Families of rows that turns and mirrors carry onto each other, the same ones carrying the whole set onto itself: the rest of each named row's family, in list order:
5 families of 6 rows:
fumon: [ 12  -1   1  17   2  -6 -53 -22  14   8  29  19 -18  11  18   6  11  14
  12 -12 -38   4  17 -26  -6  10]
nefi: [-32  22   9   9 -13  12 -45 -20 -17  18  -3  16 -22 -12  23  11  31   0
   7  15 -21   1 -19 -36  16   9]
kasi: [-20  11  -9  20 -18 -14  33  13   0 -14 -36   4  20 -19 -20   3  -7  -4
  21  21  29  15  -8  17   2 -33]
Munu: [-24  14  15   8   2   7 -28 -19 -14  35  24  11 -21 -14  19   6  24 -12
  13  34 -33  11 -23  -5  -6  -3]
gasov: [-32 -15  -9  -2 -10  33 -31 -14   7  17  11  27  17 -16  27  -4  14   2
  -3   2 -25  -9  -1 -29  12  28]
Tarir: [ 13 -11  43  12  -1 -30  16  13  16  -4 -44   2  21  -5 -18   6  -2  12
  -7   9  21   3 -12  13  14 -39]
dasa: [  3  -5   8  23 -18 -22  16   4  13 -26 -37   0  28 -17 -21   8  -7  -8
  11   8  50   9 -16   4  21 -15]
Dumut: [ -1  22  -4  26   2 -25  45   0   3  -9 -16  15   7  23 -49  -6  11   2
  20 -21  14  -1   5  -4   0 -16]
Fizi: [-25  22   1  -1   0 -10 -55 -19 -14  26   7  14 -27 -16  18   7  14  -6
  -3  35  -4  -4  -6  -5  -9  12]
sem: [-16   1  19  33  -2 -26  33  15  18 -16 -31   0   9  -6 -20  -4   5  -6
  16  17  29   5 -33 -11  13 -32]
Zaz: [-21 -27  14   3 -25  17 -46 -15  19  32 -11  29   0 -22  20  -9  18  -1
   5   5 -18   2   7 -10 -11  32]
Sir: [-19   1  19  -1   8 -14 -54 -23 -13  24   4  10 -23  -6   8  14  34  -3
   9  13 -28   8 -19 -29 -10   9]
zopat: [  0  31   3   6   9   6 -52 -26   5  17  33  31 -10  16  26  -7   0   5
   5  -6 -17  -9  27  -9   2   2]
deveg: [-29   2  17   9  -8  -6  48   7  14 -24 -25   2  28  -7  10 -13  -7   5
  21 -13  13  22  23   9  11 -40]
Kubi: [-24 -14  12  -1   6  28 -25  -9  12  24  28  21  10  -4  38  -8   4  -1
  -7  16 -50   2  -5   0   8  -2]
zamim: [ -1  21  12   5  -4 -21  24 -16 -14 -15 -32  15  23  18 -41   5  11  -2
  13 -33  34   5   6   5  18 -13]
Tusev: [  0   5  28  19 -17  19 -49 -26  21  26  16  36  -6   1  21 -13  19   1
  32 -21 -18   7  19 -18  -7  13]
manot: [  2  -3   3  11   8 -33  23   8   6 -16 -25   0  12  -7 -18  22 -23  11
   2  16  33  11 -22   0  19 -38]
sikuz: [-15 -32  12  -5  13  12 -51 -12  19  17  20  20  21  -7  21  -1  11  -2
  -2   5 -32  -4 -12 -25   0  15]
Res: [ 22  11  41  14   5 -34  27  -5   4   5 -16   8  19   3 -40   7  15   3
  24 -18  29  12   3   8  -5 -30]
bil: [  1  15  -9  14  -2  12 -24 -20  -2  25  38  23 -23   9  16   1  10   5
  10   5 -50   7  17   2  -6   5]
Fuda: [-24 -14  15  12  -1 -18  49  13  27 -25 -31   2  18  16  -5 -19   2  15
  -6 -20   2   0  12  -6  20 -23]
Morub: [-34 -12  16 -15  10  13 -37 -17  17  20  27  20  13 -17  43 -13   5  -8
  -2  13  -8  -2  12 -10  -3  16]
lufas: [-17 -19  12 -10  11 -35  49  -5  10 -19 -16  -7  13  -3  -1  10  -8  21
   0 -18  18  22  22  -6  12 -25]
rupu: [-12  38  -1  13  -4  -8  34   2 -14 -12 -29  19  22  18 -28  -3  -2   8
  21 -20   9  10  16  17   9 -40]
naz: [ -9  16  24  14 -23   9 -67 -16  -2  32 -20  32 -20   1  12   0  22   3
   8   6 -20  -3 -10 -10   2   8]
rul: [-10  -8  26   7 -15 -22  34  -9  17 -36 -33  -6  17   2   4  -6   2  11
   5 -31  28  17  27  -1  26 -16]
Fif: [  0  20 -10  26 -14  23 -37 -26   7   9  35  27 -13  -2  22   4  14   7
  26 -10 -21   2  17 -36   8  17]
vut: [  1  16  10   0  25 -27  34 -11  -9  -5  -7  15  24  17 -37  16  -5   7
  18 -26  27  10   0  -4  11 -34]
nolez: [ 14 -22  26   0  -4 -34  38   2  18  -4 -29   1  19  -1 -20   0   5  21
  -4 -21  12   7  31  15  -2 -14]

The rest of the family of Tarir: Zaz, Tusev, Res, naz, nolez
The rest of the family of Sir: fumon, dasa, zamim, sikuz, rul
The rest of the family of sem: Dumut, Fizi, zopat, Fuda, Morub
The rest of the family of manot: nefi, gasov, lufas, Fif, vut

Families of rows that turns and mirrors carry onto each other, the same ones carrying the whole set onto itself: the rest of each named row's family, in list order:
5 families of 6 rows:
gavaf: [  9   7  32 -12  17  20  24 -19]
Kemeb: [  7  -2   9 -11  16  26  32 -25]
kuv: [ 19  30  40   9   1  -8 -10 -15]
Vapuv: [-24   5 -14  27 -14 -27  -6   5]
dalu: [ 16  31  20  21  -8 -14 -24 -19]
Ful: [ 11  21  15  25 -10 -17 -29   6]
sivud: [ 23  12  12  10  -4  -3 -40  -7]
Nup: [ 12  45  17   4   9 -19 -11 -14]
muvup: [-33 -18 -15 -17   5  -7 -15   5]
Mutak: [-29  14 -28  12  14  -9  -8  17]
Sagi: [ -8  12  23  30 -13 -14 -31  -8]
bemed: [-28  -2 -15  21  -3 -15 -18  19]
kom: [-32  13 -19   5   8 -12 -14  24]
ret: [-25  -4   4  -3  12  13  41 -14]
kezi: [ -6 -14   2 -18  13  15  37 -10]
muluk: [ 16  41  25  -6   4 -17 -11  -7]
budas: [-36 -22 -19  -2   1  -9   7   6]
zel: [  7   2  24 -24  21  30   8 -12]
Rudob: [-38  -8 -24  14  -1 -11 -10   0]
nofe: [  2   4  -6 -27  16  13  32   0]
gako: [ 21  29  20  20  -8 -11 -22 -18]
temo: [ 22  31  29  22  -3   1   8 -13]
Kig: [-38 -10 -25  15   2  -7  -8   1]
mabe: [-30 -22 -18 -10   5  -9 -20  -5]
safi: [  3  -3  20 -19  25  31   4 -21]
pilev: [ 19  16  13   3  -8 -11 -39   4]
rili: [  1  -1   8 -11  17  27  31 -24]
ziba: [-30 -28 -12  11  -2  11   8   3]
gufu: [ 17  -5  31  -5  -2  14  20 -29]
Ket: [  7   8  -9 -21  21   9  36 -11]

The rest of the family of gufu: Vapuv, Sagi, ret, temo, ziba
The rest of the family of muluk: muvup, kom, zel, nofe, pilev
The rest of the family of Mutak: sivud, Nup, mabe, safi, Ket

